rotation ticks, each row followed by its count of ticks
The counts run from 0 to 270.
[ -5 -18 -19  -4  -3   7 -17  -7  16  -1  -7   4  21   0   7  -4   9  -7
 -10  -5  -5   2  16  -2   6  -5 -13   6 -14   3   7   7 -12  -1  15  21
  14   7  -3   9  -6  -8  12   6  -4   6  -8   2   8] -> 268
[  5 -13 -11   1  -3  -4   3   0   0   7  -1 -13  -5  -3   2 -18   8  -9
  -5   5  -3  -9   8  -1  22   5  -8  -3  -2   2  -4   5  -8  16   5  22
  -9  18  14   2   3  -9  11   3   7   2  -2  -1 -10] -> 168
[  4  10   1 -18  -6  10   2   1  10  -4   1  -6  -5  22  -9  -5   2 -10
  14 -17   9 -13  -4  -6   9  -2  -3   3  -6 -16  -9   2   3  -6  13   7
 -10  -6   8   2 -10 -27  -1 -12   9  -1  19   4  -2] -> 207
[  6   6  -2   9  -3   7   3  14  -2  19 -12 -20  -6   7 -17  -8   0   5
  17  -3   6  -9  13 -17  -3   3 -21  -5  -6  -8  -6  -1   9   7  13  -1
 -19  -3 -16  10  14   5   0   2   4   3   5   2  -5] -> 80
[ 10   5 -11  11  -7   5 -11   2  17  -6  -6 -11   4   8  -4 -14   3  -6
  -8   2  -2 -15   8  -6   1  -9 -16  -1   2  -6 -11   9  -3  11   6  10
 -26   4  11   6  12  -4 -13   3   6  -3  -1  -1   6] -> 180
[  4  -8 -14 -20  -3 -12  -1   2   3   9   0   7  -9  -1   4  -7   6  -6
 -17  -3   1  14   9  -5  -3   2   4   0  20  -3   3  -5  -7   9  -8  24
  -1  -2   1 -11   4  -3  16   7   4 -17  -8  -5 -14] -> 135
[ -7   1  -9 -22  -3   8   2  -9   0   0   6   3  18   2  -4  -8  -1   5
  18 -13 -10   0   9   2  -4   3   7  -2   0   3  10  -8  -3 -20   5  -4
  24 -10 -13   6  -5   1  22   0   0  18  11  -1 -15] -> 111
[ 14  10  -2  11  -6 -10 -12  -1  -6   2  -8  -1  -6 -10   0   0   8 -10
 -16  13  -3   2  13  -6 -11  10 -17  11   6   7  -8  -3 -15   6   0  10
 -22  10  -1   4   6   8  -6  13  -4 -16 -14   2  -2] -> 41
[  3  -3 -11 -39  -4  -2 -18   0   0 -10   4  11   4  -2   0  -3   0  -6
  -5  -5  -9   7  12   3   1   2  -7   2  -1  -6   7   2 -12  -4   0  14
  12  -6 -11  -5  -7 -17  10 -15   0   0   0   0   3] -> 123
[  0  -6 -15 -28   3   4 -18   2   5  -8 -11   7   7  14   9 -12   7  -1
  11 -19  -4   4  13  -9  -5   1  -2   6   0 -10   1  -9  -2 -11   8  11
   6  -8 -16   0  -4 -11   9  -7   0  -4   2   0  -3] -> 118
[  2  -4   3  -5  -2  15   0   7  -3  11   6 -14   8  11 -20  -1  -5   3
   8 -11   0  -6   6  -5  21   1 -13  -4 -19   3   8   6   4 -13  16  -7
   4   1   2  16  -6  -8  10  -4   3  23  17   5  -4] -> 83
[  6   1  -9   3 -16  12 -11 -11  22  -9   2 -14   4   5   1 -17   2  -6
   2   2 -12 -22   2  -2  18  -9  -4  -5  -4  -1 -11  11  -7   5  16  20
  -6  12  13   4   4  -9  -6   0   8   8   7  -2  -4] -> 179
[  8  29  12 -15  -4  -2  -4   5  11  -8   1   6 -10  17 -14  -4  -2  -9
   5   5   0   2   0 -14 -15  -9 -11  -2  10  -9  -9   1  -6   2   7   0
 -22 -20  -5  -3   4  -6 -10 -13   2 -12  11   2  -5] -> 214
[  9  22   6   3   0   7  -2   2   0  -9  -3   1 -13   5 -11  -4 -18 -15
  11   8   6 -19   0  -5 -13  -4  -8  -7   9 -11  -4   6   3  -1   5  -6
 -14 -16  -8   2  -3   1  -8 -19   1  -7  15   3   3] -> 209
[  3  -6 -19   2  -7  -1 -16 -13  15 -11 -11   7   2   2  13  -7   9 -12
  -7  -4  -2  -4  12  -9  -6   5   2   3  15   0 -11  -8 -22  -8  11  23
  -7  10  -1  -6   4  -4   4   7   3 -19  -2   3   2] -> 29
[ -2  -9 -18  22   8   7 -14  -6   3  -1  -8   0   3  -9   4  -3 -12  -4
 -10   4  -4  -4  18  -6 -15   5 -11   1   8   7   6   5  -8  -8   7  12
  -5   2 -22   2  10  13   8   6  -1  -2 -13   1   9] -> 265
[ 10   4   1 -22 -11   5   4   4  -9   5  13   9   7  11  -6  -4  13  -1
  12 -15   1  10  13  -8  -1   9  -2  10  -7  -6  -1  -3  -7 -23   7   3
   2  -7   0  -6  -7 -12  23  -3   4   8  15   0 -15] -> 229
[  3  -4 -10 -15   0  -6   4  -8  -6   3  -2  10 -11  -1   3 -11  12 -22
  -4   4   9   2  14  -1  -7  12  -1   5  16  -1  -3  -9 -16   8  -1  21
  -9  -1  -3 -11   1   0  17  -2   5 -19   1   0  -8] -> 18
[ -7 -10 -16   0  -4   6  -9 -16  18  -5  -9   9  15   9   9  -6  11 -17
 -10  -9  -2  -7  10  -3   5   1   7  10  12   3   0 -10 -12 -15  15  22
   6   8  12   3 -13 -12  11   8   3 -11  -1  -3  -1] -> 28
[ -7   2  11 -12   4   2  -4  -7   1   5  12  18   9   3 -12  14 -12 -13
 -14  12   4  16   0  14 -13  -5  -8   8   9   2  24  11 -10 -14   1  -6
  20 -13   1  -6 -16  -1   8  -9  -8  -7  -2   2   2] -> 244
[ -2  24  21   0  -1   6   6   1  13 -11  -2   3  -1  12 -18   2 -11  -9
   6   8   6  -1  -3  -3 -20  -8  -7   2  16  -9   3  -7   5  -5   9 -13
  -7 -23  -4   9   0   3 -14 -11  -3  -6   4   0 -10] -> 215
[  4  -5 -10  -7  -9   2 -19 -11  16  -6  -2   7  10   3   4   1  14  -9
 -22  -3  -1   4  12  -4  -1  -2 -10  15  11   6  -7   6 -18  -8   7  17
  -6  14   6  -3  -6 -12   0  11   5 -12  -6  -3   3] -> 34
[  7  28  18 -22 -14   0   2   0  20 -15  20   7   4   0 -14   8  -2  -5
   2   8  -9   4   0   3   4  -1  -1  -1  -1   1   5   2 -17 -13   1  -7
  10 -11  14   5  -8  -3   0 -10  -4  10  22   2 -12] -> 217
[  0  -3 -12  16   4   2  -2 -19  -4  -8  -9   4  -4  -1   4  -7 -13 -16
 -11   9   7 -18   9   0 -16   7   5   0  29  10   2 -12  -6 -10  -2  10
  -4  -5  -6  -3  -5  11   9  -1   2 -14  -9   4   1] -> 25
[  6  12   8   3 -16  -3  -8  10  25   7  -2  -7   0   6 -13  -2  10   3
  -3   3  -3   8   5 -13   9 -15 -15  -3  -5  -3  -9   9  -4  14  20   8
 -17   6   7   9  18  -5 -14   9   7  -3  -2  -6  -3] -> 68
[  9  22  13   0   3   7   1  -2   4  -5   7   3  -4  10 -20   5 -21 -11
  -2   6   4 -12  -2   2  -8  -2 -10  -6  10   0  10   6   5 -11   5 -17
  -5 -16  -2   8  -9   2  -6 -14   0  -1  19   6   1] -> 210
[ -6  17  13 -25 -11   2  -1  -3  16 -13  11  -2   4  12  -5  -4   2 -13
  12  -1  -2  -7   0  -3   8  -8   1  -2  -4 -11  -3  -3  -9  -5  18   4
   8  -7  11   4  -9 -16  -1 -13  -3   2  12   2  -2] -> 212
[ -1   4   2  28   5   4  -5  -5  10   2   1 -11   9  11 -14  -1 -13  -7
 -16  10   1 -21  -5   9  11 -11  -5  -3   9   9   6   6  14   0   4  -4
  -6   7  18  17  -7   5  -5   3   0  15   8   4  -3] -> 177
[ -6 -16 -18 -12  -7  -3   0  -5  12  13  -7   7  10   8  12 -14  13  -5
 -11 -12  -1   5   5  -1   4  -2   7   5  12   1   5  -7  -2  -8   4  22
   9   4   6  -1   1  -8  19  17   3  -9 -10  -9 -13] -> 140
[ 12   3 -13   6   7   0   0  -6 -13   8  -2   7 -12  10  -3  -4  -2 -20
 -17   8  14   4   6  -8 -18  10   0   7  25   7  -1  -8  -2   6 -11  11
 -15  -3  -7 -10  -1   6  15  -3   3 -19   0   2  -7] -> 19
[  5  -9   3  17  -8   6   1  -9  -7  16  10 -11   2  -3 -12   4  -1  -3
 -17   7   9  -5   6   8  17  17 -14   2  -1  19   9   5  -3 -12   4  -2
   0  22  15   9 -10  -2   8   9  -1   6   2   4  -4] -> 49
[  5 -14 -26  -5  -2   5 -24  -2   8  -8  -7   3   1  -9  12  -3   9  -8
 -11  -5  -4   1  14 -10   1  -1 -15   5  -5  -3   1  11 -12   6  11  25
  -6   8 -12  -2   4  -5   6   2   1  -4 -14   1  16] -> 269
[  5   0 -14  21   5   2  -3  -7  10  -3 -13 -16 -11   2   1 -18  -4  -7
  -2   7   1 -29   2  -2   4  -3  -8  -9  14   1  -5   5   7   8  12  17
 -17   2   1   5   7   8  -8   1   3  -7   0   3  -2] -> 175
[  5  -4 -13 -24  -3   6 -11  -5  -5  -5   2   8   3   5   4  -4   2 -11
  12 -13   2   3  15 -13  -2   9  -5   6  -8 -10   3   2 -21 -22  19  14
   8  -6  -9  -8 -10 -16  17 -12  -2  -7   7  -1   2] -> 235
[  9  -4  -6  13   3 -11   0   0 -12   4  -7 -13 -14  -8  -2 -15   8  -6
 -15  22   0  -9  10   0  -1   7 -16  -6  10   3  -4   7  -1  21  -1  14
 -19  14  -6   3   6  14  -1  -1  -6 -12 -11  -1  -4] -> 164
